Rows are one point carried round by a steady rotation, each followed by how many ticks it has turned.
The counts run from 0 to 151.
[ 15.3   9.1 -26.8   9.6 -33.9 -11.2  16.7 -21.6   8.7  -7.1  23.9  -6.5
   9.3  40.0 -15.5  15.8  12.7  -4.8] => 48
[-27.3  20.2  22.1  17.7 -11.9   9.0  25.5  -6.5  10.2 -21.6 -15.1 -14.6
 -18.5  24.2  27.1   6.2  19.7  10.9] => 126
[ 13.3   6.0 -13.8  -5.1 -34.1   9.7  12.3 -28.1   9.8 -12.5  22.4 -16.4
  17.9  38.5 -13.8  25.2  -2.5   0.1] => 41
[ 21.5  26.2 -49.4  11.8 -15.1 -18.8 -10.6  -1.6   2.4   1.4   7.0 -18.5
   5.5  10.8   2.0  16.7  23.8 -24.7] => 61
[ 16.5 -12.9   1.4  34.1 -24.3  32.2  19.6 -11.1  29.5  -2.0  -9.8   0.8
  16.9  26.2  11.3  -0.5  -7.9  12.7] => 2
[ -1.5  39.7   3.3  -0.2  14.2  -4.8   3.9  -2.8   3.1 -29.2 -11.0 -43.9
 -18.7  -8.5  30.4   7.0  10.3  -2.2] => 111
[-12.8  36.1 -17.8  -1.5  25.2  14.1   8.2  16.1  34.0 -10.8 -21.5   9.8
   1.2   6.8  30.6 -13.8   9.8  -4.1] => 147
[  3.0  -1.2  -9.5  -7.0 -36.7  -0.9   7.7  12.7 -19.1 -15.6  -2.4 -34.5
 -12.8  30.0  25.6  25.5   2.7 -14.7] => 81
[ 13.6   7.2 -13.9  -7.1 -32.2  13.2  10.4 -28.0  11.2 -13.8  20.0 -16.3
  18.6  35.9 -13.9  26.6  -5.0  -0.2] => 40
[-11.7  33.7 -15.1  -8.2  29.0  16.2   3.0  13.5  33.3 -15.3 -22.9   6.5
   5.2   7.8  30.9  -6.9   6.7  -7.2] => 149
[-24.7  19.1  11.6  23.0  -8.6   5.0  34.0  -0.6  18.8 -14.2 -13.1   1.9
 -19.2  26.4  27.6  -5.4  23.8  10.5] => 131
[-26.5  20.0  23.2  16.6 -10.6  10.5  24.5  -9.9   8.9 -23.6 -14.3 -17.9
 -18.1  21.5  26.6   7.2  19.6   9.7] => 125
[-15.4  30.6 -11.0  17.2  11.4   2.2  27.0  10.6  32.5  -7.5 -17.4  16.6
 -13.7  16.2  29.9 -15.2  25.8   3.2] => 139
[ 15.7   6.9 -22.1   5.5 -35.5  -5.2  17.6 -24.7   9.1  -7.5  25.6  -8.4
   9.6  40.2 -17.0  17.5   8.7  -2.9] => 46
[ 37.5  19.9 -41.5  -2.3  -1.7  23.9   6.6  -5.3  37.2  -0.4   0.4  -0.6
  19.7  -4.1   3.1  -0.8 -12.5  -2.8] => 20
[ 17.0  25.7 -46.9   7.2 -15.1 -13.0 -19.9   1.3  -1.1  -2.6   1.1 -22.6
   6.1   7.1   8.9  21.7  20.6 -26.3] => 64
[ 14.6  11.1 -13.1 -14.3 -27.4  22.2   6.2 -27.1  13.1 -15.3  17.8 -21.8
  21.8  29.4 -11.8  27.6 -10.7   0.6] => 37
[ 36.3   4.9 -35.0  18.9 -10.1  20.7  23.1  -2.3  40.6   4.6  -1.6  11.3
  12.7   8.5   6.4  -9.0  -9.3   1.6] => 13
[  6.3  -4.4  -9.0  -2.3 -36.4  -9.6  22.6  15.6 -15.4 -15.6   1.4 -29.0
 -21.6  33.6  26.8  15.7   3.5 -11.4] => 85
[ 17.3  32.5 -16.9   2.4   9.2 -27.9  20.7   9.2   3.7 -23.4   1.2 -29.3
 -29.8  -4.2  29.2  -6.4  12.6  -7.9] => 102
[ 14.6   5.1 -15.2   3.0 -20.1 -25.2  35.2  17.3  -6.4 -17.0   7.4 -21.6
 -32.2  24.2  26.4  -1.2   8.1  -8.7] => 92
[-16.4  26.4  -7.9  19.5   6.8   1.3  28.9   7.4  32.0  -7.2 -16.3  15.3
 -16.0  19.3  29.1 -15.9  22.4   3.6] => 138
[  1.3  37.3   0.6  -0.5  14.9  -8.5   2.8  -3.7   2.0 -29.3 -10.4 -41.8
 -19.1  -9.6  31.2   5.0  12.3  -2.7] => 110
[-28.0  21.6  26.0  13.8  -9.6  10.4  19.9  -9.9   7.6 -26.2 -14.5 -24.8
 -16.8  17.9  29.7  10.7  18.1  10.8] => 123
[ 21.6  22.4 -47.8  15.4 -18.3 -22.9  -0.9  -7.7   8.9  -0.5  14.7  -7.8
   5.7  17.9  -6.2  12.2  23.7 -18.9] => 57
[ 19.3  11.3 -34.1  14.2 -29.4 -18.4  13.1 -15.4   7.3  -2.2  22.8  -5.2
   7.2  32.4 -12.8  12.7  18.7 -10.5] => 51
[ 35.7  19.6 -42.6  -2.7   0.8  24.2   5.7  -6.2  36.9  -1.5  -0.8  -4.4
  20.5  -4.0   2.9   2.4 -12.2  -4.0] => 21
[ 12.4   8.9 -13.5 -12.5 -30.2  19.3   7.2 -27.1  10.5 -15.3  18.2 -19.1
  20.9  32.6 -12.0  29.2 -10.9  -0.4] => 38
[-27.3  24.4  24.1  11.0  -7.1   9.5  16.5 -10.5   6.0 -27.2 -14.8 -28.8
 -15.9  17.1  28.6  12.6  16.8   8.0] => 122
[ 18.8  11.5 -32.0  13.4 -29.8 -15.8  13.9 -20.7  10.3  -4.4  22.3  -4.8
   6.2  35.9 -15.9  13.6  16.2  -8.0] => 50
[  1.8  -0.6 -12.1  -5.8 -35.8   1.9   4.7  14.8 -18.5 -14.3  -1.5 -35.8
 -10.9  29.3  26.1  26.4   3.1 -16.3] => 80
[ 33.2  22.8 -37.2 -10.6  -1.9  27.5  -0.8 -10.7  31.7  -5.5   2.2 -11.1
  24.3  -2.2   1.4  10.0 -15.9  -5.3] => 24
[  9.8  -0.8 -12.4   1.9 -31.2 -16.8  31.0  17.8 -11.6 -15.1   4.8 -23.8
 -27.0  31.7  27.1   9.7   5.1  -8.2] => 88
[-20.0  29.0  23.7   7.1  -2.0  10.1  10.1  -9.8   3.9 -30.5 -15.7 -37.2
 -14.5   8.6  28.8  14.6  15.5   8.3] => 119
[ 30.6  -1.0 -26.4  26.1 -17.3  22.0  26.9  -5.1  38.9   4.5  -3.0  11.9
  12.7  15.4   5.0  -9.3  -6.4   7.0] => 10
[ 32.6   0.0 -29.6  23.7 -14.3  21.0  26.5  -5.1  39.6   5.5  -3.1  12.0
  11.9  12.3   4.8  -9.7  -6.6   4.3] => 11
[-13.8  33.5 -17.0   9.1  20.1   6.3  17.3  14.3  34.5  -7.1 -19.4  14.7
  -6.8   9.4  29.8 -15.2  19.0  -2.5] => 143
[ 30.1  23.2 -33.9 -15.8  -3.2  29.3  -2.9 -13.8  28.4  -9.3   2.9 -16.7
  25.4  -1.0   0.1  14.2 -18.9  -3.6] => 26
[  6.2  11.2 -24.3  -6.1 -27.6   2.3 -14.4   9.9 -17.5 -11.0  -6.6 -39.3
  -0.1  15.8  23.1  33.2   6.4 -22.7] => 74
[-25.4  18.2  15.7  22.2  -8.5   4.8  34.7  -3.1  17.4 -15.9 -13.4  -2.5
 -18.7  26.9  26.4  -2.3  22.9   8.6] => 130
[-14.2  35.0 -14.0 -10.1  28.2  19.8  -0.6  14.5  34.4 -16.9 -22.0   5.1
   9.5   7.6  31.7  -7.6   5.1  -6.4] => 150
[ 18.5  26.3 -48.6   7.7 -14.7 -14.7 -16.0   0.9  -0.2  -0.5   2.7 -21.6
   6.8   7.8   5.5  21.0  21.2 -25.1] => 63
[-12.4  33.9 -16.9   6.3  21.3   7.4  13.6  14.8  35.9  -8.6 -21.0  14.1
  -5.7   9.1  31.9 -15.9  17.1  -2.8] => 144
[ 20.6  15.0 -41.2  16.8 -24.7 -21.4  11.1 -16.0  11.2  -0.8  19.4  -4.1
   5.3  28.7 -12.7  11.6  22.1 -12.5] => 53
[ 22.0  24.1 -50.5  13.7 -15.2 -21.6  -6.6  -5.4   5.5  -0.2  10.8 -13.0
   5.2  13.9  -1.4  14.8  24.2 -22.9] => 59
[  2.0   7.3 -17.9  -6.1 -30.5   4.1  -8.9  11.2 -18.3 -11.6  -5.2 -38.7
  -3.9  20.4  23.7  31.2   4.3 -21.5] => 76
[-20.7  30.6  22.0   7.3   0.2   7.8   9.7 -10.7   2.0 -31.2 -14.7 -38.9
 -14.4   6.2  29.1  13.5  14.0   4.9] => 118
[-28.8  17.6  21.4  18.9 -12.3   8.1  28.4  -5.4  12.2 -18.6 -14.7 -12.0
 -18.3  26.4  26.4   3.7  20.7  11.9] => 127
[-11.5  35.1 -20.1   4.8  24.5   9.4  11.0  15.1  36.3  -9.1 -21.5  13.2
  -2.8   7.3  30.5 -13.5  14.8  -3.9] => 145
[-26.7  18.8  16.6  20.4 -11.9   7.2  31.6  -4.7  16.6 -17.3 -14.2  -4.3
 -21.1  27.5  27.4   0.2  22.6   9.3] => 129
[  6.0  14.5 -24.5  -6.0 -25.1   3.7 -16.0  10.0 -13.6 -10.1  -7.2 -38.0
   1.4  14.7  22.2  32.0   8.5 -23.8] => 73
[ -7.0  37.6   9.7   0.6  10.4  -0.6   2.4  -6.4   2.5 -31.9 -13.5 -44.3
 -16.5  -3.8  30.9   8.8  10.7  -0.4] => 113
[ 13.8  25.9 -41.7   0.7 -15.6  -5.9 -22.0   4.2  -7.1  -4.1  -2.2 -31.0
   6.2   6.8  14.4  25.6  16.3 -26.2] => 67
[ 31.0  22.9 -35.0 -13.1  -3.6  29.8  -3.5 -12.4  29.7  -4.7   2.1 -14.1
  24.2  -2.1   0.4  12.1 -17.0  -3.6] => 25
[ 29.9  -4.0 -21.7  28.5 -18.1  23.7  27.4  -5.6  38.9   5.4  -3.5  11.6
  12.0  17.4   5.9 -10.0  -6.0   6.7] => 9
[ 14.0   6.6 -18.3   1.9 -35.4   0.5  16.5 -24.9  10.1 -11.0  23.5 -11.6
  13.4  40.9 -16.4  21.2   2.7  -2.6] => 44
[ 15.3  34.7 -13.2   1.8  11.5 -23.4  15.1   6.3   2.5 -24.4  -1.4 -32.6
 -26.3  -6.9  28.8  -6.3  12.8  -7.5] => 104
[  7.1  38.8  -6.3   0.2  16.5 -13.5   7.0   0.3   3.1 -28.2  -4.4 -40.6
 -22.0 -10.3  30.9   0.5  11.5  -3.6] => 108
[ 37.6  10.3 -38.9  14.2  -7.3  19.7  20.1  -3.5  41.2   2.8  -2.0   8.1
  13.4   4.0   6.0  -8.3  -9.7   1.6] => 15
[  7.2  -2.5  -9.4  -0.9 -34.5 -11.5  24.3  17.6 -13.5 -16.2   3.0 -27.5
 -23.6  32.2  25.6  13.7   3.9 -11.5] => 86
[  4.5  38.8  -2.1   0.5  15.4 -12.7   5.4  -1.2   3.7 -29.4  -7.9 -40.8
 -21.7 -10.9  30.4   3.8  11.9  -4.5] => 109
[-18.0  24.0  -2.0  21.3   1.2   0.9  32.0   7.8  29.6  -7.9 -15.9  14.1
 -18.4  21.4  27.0 -13.1  25.2   5.2] => 136
[ 22.2  20.7 -45.5  17.0 -19.8 -23.7   2.4  -9.4   8.9   1.4  15.2  -6.9
   4.9  19.8  -6.7  12.5  22.6 -17.2] => 56
[ 11.7   5.3 -13.7  -2.8 -35.5   6.3  14.5 -27.8   9.0 -13.7  22.6 -13.7
  16.3  39.8 -16.3  23.3  -1.5  -1.7] => 42
[ 20.1 -12.6  -2.5  34.2 -24.0  30.2  23.4 -10.7  30.1  -1.8  -7.9   3.7
  15.5  26.8   9.8  -1.2  -7.4  12.7] => 3
[ 21.5  23.9 -49.7  13.7 -14.7 -21.2  -9.1  -3.2   4.6   0.4   7.7 -13.9
   5.2  11.8   1.2  15.8  23.4 -22.0] => 60
[-27.4  19.9  19.9  21.2 -10.6   6.4  30.6  -6.4  12.7 -19.1 -13.5  -7.9
 -19.6  26.4  27.6   1.2  20.5  10.5] => 128
[ 18.8  17.7 -20.0   3.9  -5.1 -30.6  31.7  16.0   1.1 -18.4   6.4 -22.8
 -32.1   8.1  26.9  -8.4  11.9  -8.2] => 97
[ 13.5  11.4 -13.5 -15.2 -25.1  23.5   4.3 -27.1  13.3 -15.5  15.0 -21.4
  25.3  26.9 -10.8  27.8 -12.7   0.3] => 36
[ 34.2  24.0 -39.1  -8.2  -1.8  26.6   1.5 -11.0  31.4  -3.9   2.0  -9.5
  22.4  -4.1   1.9   7.8 -14.9  -4.8] => 23
[ 21.2  19.9 -45.0  16.5 -22.6 -22.1   5.6 -11.6   9.6   0.0  15.8  -5.9
   4.5  24.1  -8.9  10.4  22.7 -15.5] => 55
[ 13.7   5.1 -17.5  -1.1 -34.7   2.5  15.4 -27.1   9.5 -12.0  23.2 -12.0
  15.2  41.3 -16.1  21.7  -0.3  -2.0] => 43
[ 24.3  -8.3 -13.6  33.8 -21.5  25.6  26.1  -7.8  35.5   2.3  -6.9   9.4
  12.3  23.1   9.2  -7.1  -7.6   9.4] => 6
[-14.0  34.0 -17.0  -4.4  27.4  15.4   4.0  15.9  37.1 -12.8 -22.5   8.7
   3.3   7.3  32.2 -10.1   8.4  -5.3] => 148
[ 16.0  14.1 -14.4 -16.5 -22.4  24.7   2.7 -26.8  13.9 -16.1  12.6 -23.5
  24.4  25.0  -9.7  28.3 -13.8  -0.7] => 35
[-21.7  20.3   5.8  24.3  -4.3   3.3  34.1   1.3  23.8 -11.0 -14.5   7.5
 -19.7  24.8  26.7  -9.7  25.2   8.0] => 133
[ 26.5  23.1 -29.8 -18.0  -5.7  29.8  -4.0 -17.6  23.9  -9.9   5.5 -19.0
  26.2   4.1  -1.8  18.8 -18.3  -3.2] => 28
[ 35.1   7.8 -37.5  16.4  -8.1  19.4  21.3  -3.6  39.9   5.1  -1.5  11.2
  13.7   6.2   4.0 -10.9  -8.2   1.3] => 14
[ 14.9  26.1 -45.3   6.0 -15.1 -11.4 -20.6   3.5  -2.1  -3.0  -1.2 -26.3
   5.0   6.4   8.3  24.0  19.1 -28.8] => 65
[ 20.2 -11.5  -4.5  33.7 -22.8  28.0  24.3  -9.7  32.5  -0.6  -8.8   5.4
  15.8  26.1   9.2  -3.2  -8.1  11.2] => 4
[ 19.5  14.6 -36.6  16.1 -28.8 -19.9  13.1 -15.6   9.0  -2.4  20.3  -5.0
   5.2  31.9 -14.3  11.9  19.9 -11.4] => 52
[ 19.1  26.2 -19.2   3.4   3.8 -30.3  25.4  12.0   4.0 -21.9   2.5 -26.2
 -30.3  -0.2  27.7  -8.4  11.4  -8.5] => 100
[ -9.9  35.8  10.3   1.6   9.0   1.9   4.3  -6.2   2.1 -31.8 -12.5 -42.6
 -16.0  -3.5  29.8  10.5  11.7   1.6] => 114
[  3.9  -1.7  -9.8  -4.8 -37.5  -4.8  15.2  13.6 -16.8 -15.3  -1.3 -31.4
 -18.6  32.2  27.5  20.8   2.3 -12.7] => 83
[ 13.0   4.0 -13.5   3.1 -23.6 -23.0  33.5  15.8  -6.7 -16.0   6.1 -20.8
 -32.1  26.4  26.9   1.2   5.5  -7.8] => 91
[  8.0  17.4 -29.6  -3.3 -21.3  -0.2 -21.1   8.0 -12.7  -7.1  -6.5 -36.1
   3.2  10.6  19.9  31.0  11.6 -25.9] => 71
[-15.1  32.8  16.6   3.3   5.1   7.2   5.7  -9.4   2.2 -31.7 -13.8 -42.1
 -16.7   0.7  30.3  12.9  12.5   4.3] => 116
[  8.9  38.1  -7.5  -0.8  16.9 -15.6   9.0   2.1   3.7 -25.8  -4.6 -38.2
 -22.3 -11.2  29.2  -0.4  11.5  -3.9] => 107
[ 17.9  25.2 -48.9   9.9 -15.2 -16.3 -13.7  -1.6   2.2  -0.8   4.2 -18.4
   6.9   8.8   4.6  19.0  23.2 -24.8] => 62
[ -5.5  39.3   5.7  -0.2  12.7  -3.4   2.7  -5.9   2.3 -30.3 -11.9 -43.9
 -17.7  -7.6  31.4   9.7  10.0  -1.6] => 112
[  5.2  -3.6  -8.9  -2.6 -35.5  -8.3  18.9  15.6 -16.1 -15.5   0.8 -29.4
 -19.9  32.6  27.7  18.8   1.9 -11.8] => 84
[ 27.8  -5.4 -20.5  29.4 -19.5  23.2  27.2  -6.0  37.7   4.1  -5.4  12.3
  12.3  18.0   6.9  -8.2  -7.1   9.0] => 8
[ 17.1 -12.9   4.5  35.2 -23.4  33.5  17.0 -14.0  27.9  -4.2 -11.2  -0.7
  17.3  25.7  12.2   2.1  -9.2  11.9] => 1
[ 36.6  22.0 -41.3  -5.8  -1.2  25.0   5.6  -7.8  36.0  -3.1   1.2  -7.5
  22.9  -4.1   0.0   6.5 -14.8  -3.5] => 22
[-27.7  21.4  24.6  16.5  -9.4  10.5  22.7  -9.0   8.1 -25.5 -14.0 -22.0
 -16.1  20.3  26.3   7.8  16.9  10.6] => 124
[ 38.8  15.4 -41.8   9.1  -3.6  21.9  15.6  -2.7  40.5   3.5  -0.5   5.3
  15.4  -0.3   4.0  -5.4 -11.0  -0.6] => 17
[ 29.4  23.5 -30.2 -16.4  -6.8  29.8  -4.2 -15.9  25.8  -9.5   4.5 -17.3
  26.4   1.7  -1.2  17.7 -18.0  -3.8] => 27
[-17.4  26.0  -6.0  20.3   3.1   1.0  30.6   9.2  31.4  -6.8 -14.5  15.0
 -17.2  19.9  28.4 -15.1  25.1   4.4] => 137
[ 27.1  -8.5 -16.5  32.0 -20.7  25.4  27.1  -6.4  37.4   2.6  -3.6  10.7
  13.8  20.1   8.5  -7.3  -7.1   7.5] => 7
[ 38.2  12.4 -42.3  10.2  -6.8  21.1  17.6  -4.4  39.7   3.9  -1.9   6.5
  13.7   1.5   4.6  -7.6  -9.0  -1.3] => 16
[-12.5  36.0  15.7   1.5   7.1   4.8   4.0  -8.5   0.9 -31.8 -12.6 -43.6
 -15.0  -3.4  30.0  11.6  12.4   2.7] => 115
[ 10.1  20.1 -36.5  -2.2 -18.3  -2.0 -21.3   6.3  -9.0  -4.9  -5.1 -33.8
   4.0   8.8  17.2  29.6  13.2 -26.4] => 69
[ 34.0   2.8 -32.0  22.3 -13.2  20.2  24.3  -3.8  41.2   4.7  -2.6  12.5
  12.8   9.5   5.4  -9.1  -8.3   4.2] => 12
[  7.2  16.0 -28.0  -4.2 -23.9   1.7 -18.4   9.2 -13.3  -9.1  -6.8 -38.3
   1.6  13.4  20.6  30.9   9.6 -23.5] => 72
[ 17.1  13.4 -18.6   3.4 -12.6 -29.5  34.2  15.1  -1.4 -18.2   5.7 -20.8
 -33.4  15.3  27.2  -7.0  10.9  -6.6] => 95
[  2.5   3.4 -15.3  -6.1 -34.5   3.4  -1.8  12.4 -19.6 -13.8  -5.3 -37.3
  -5.5  25.1  26.4  29.2   1.7 -17.6] => 78
[ 16.7  33.0 -15.4   2.0  11.3 -26.1  18.1   8.4   3.5 -23.3  -1.1 -31.9
 -25.9  -7.9  27.2  -6.7  10.6  -6.2] => 103
[ 17.7  27.8 -19.2   2.0   6.8 -27.6  21.8   9.8   3.2 -22.0   2.0 -29.0
 -28.4  -3.0  30.1  -7.9  11.1  -8.3] => 101
[ 13.6   6.1 -20.3   2.2 -34.3  -1.6  15.8 -24.9  10.0  -8.4  23.5 -10.2
  11.7  41.8 -16.4  18.6   4.7  -2.7] => 45
[ 14.7   6.8 -25.2   7.5 -34.8  -7.4  16.9 -22.2   8.9  -7.1  25.7  -6.9
  10.2  39.6 -17.3  16.7  11.0  -3.6] => 47
[ 22.0  20.1 -22.0 -18.8 -12.8  30.5  -2.0 -20.2  19.7 -13.3   9.2 -23.4
  27.6  12.5  -5.4  23.1 -18.0  -2.4] => 31
[ 14.9 -12.3   5.9  33.7 -20.9  35.7  14.2 -13.3  27.7  -3.3 -11.3  -3.5
  21.1  28.0  13.0   2.7  -7.8  14.4] => 0
[ 15.3   7.8 -16.7   3.2 -17.8 -26.4  34.0  15.7  -5.2 -17.1   7.8 -21.6
 -32.0  21.7  26.2  -2.5   7.6  -8.1] => 93
[  8.4  -3.2  -8.5  -0.9 -33.5 -14.2  28.7  16.1 -12.0 -15.2   4.3 -25.5
 -25.3  31.1  26.9   9.6   3.3 -10.2] => 87
[  2.0   5.3 -16.0  -6.8 -32.4   4.0  -7.2  10.8 -18.7 -12.8  -5.9 -39.0
  -5.5  23.2  25.5  31.4   3.9 -19.0] => 77
[-17.1  31.3  20.1   5.0   1.9   6.9   6.8 -10.5   2.4 -30.7 -14.0 -40.2
 -14.5   2.9  29.9  13.1  12.3   4.2] => 117
[  2.2  -2.2  -8.2  -4.8 -36.5  -2.3  12.5  15.1 -17.0 -14.0   0.2 -33.5
 -15.1  31.5  26.3  23.8   3.0 -14.2] => 82
[-15.1  30.1 -13.9  15.7  11.5   1.9  24.4  11.3  33.2  -7.6 -17.5  17.1
 -13.1  14.8  30.6 -15.8  21.7   0.1] => 140
[ 12.3   1.2 -13.1   1.0 -25.1 -21.5  33.0  15.9  -8.4 -17.2   6.9 -22.9
 -30.1  29.5  26.5   2.6   5.8  -8.0] => 90
[ 10.4   1.5 -10.9   1.0 -30.5 -20.0  32.3  16.6 -11.0 -17.5   6.1 -24.6
 -29.7  29.3  25.4   5.6   4.8  -9.1] => 89
[ 14.5  25.6 -42.7   4.1 -15.2  -9.3 -21.7   3.6  -4.1  -3.9  -1.9 -28.1
   6.6   7.5  11.1  23.8  18.5 -25.7] => 66
[  3.6   8.6 -20.9  -6.3 -29.2   4.1 -12.4  10.2 -17.3 -12.1  -7.6 -38.2
  -0.6  19.3  25.1  32.5   6.9 -22.4] => 75
[ 19.5  15.4 -18.8 -19.7 -19.3  28.6   0.9 -23.1  16.8 -14.2  11.4 -23.5
  26.4  18.4  -6.1  26.8 -17.8  -1.3] => 33
[ 38.1  16.8 -40.3   5.7  -1.7  22.4  11.9  -3.6  39.4   1.8  -0.3   2.6
  17.4  -2.8   4.4  -3.8 -10.9  -1.3] => 18
[-23.7  20.0   9.3  23.6  -7.3   3.4  34.3  -0.7  22.2 -12.0 -13.1   3.9
 -18.6  25.6  26.8  -6.9  25.1   8.7] => 132
[ 20.5  17.3 -20.5 -18.7 -15.4  30.0   0.1 -22.3  18.0 -15.5   8.6 -23.7
  26.5  15.2  -4.6  25.7 -18.1  -2.0] => 32
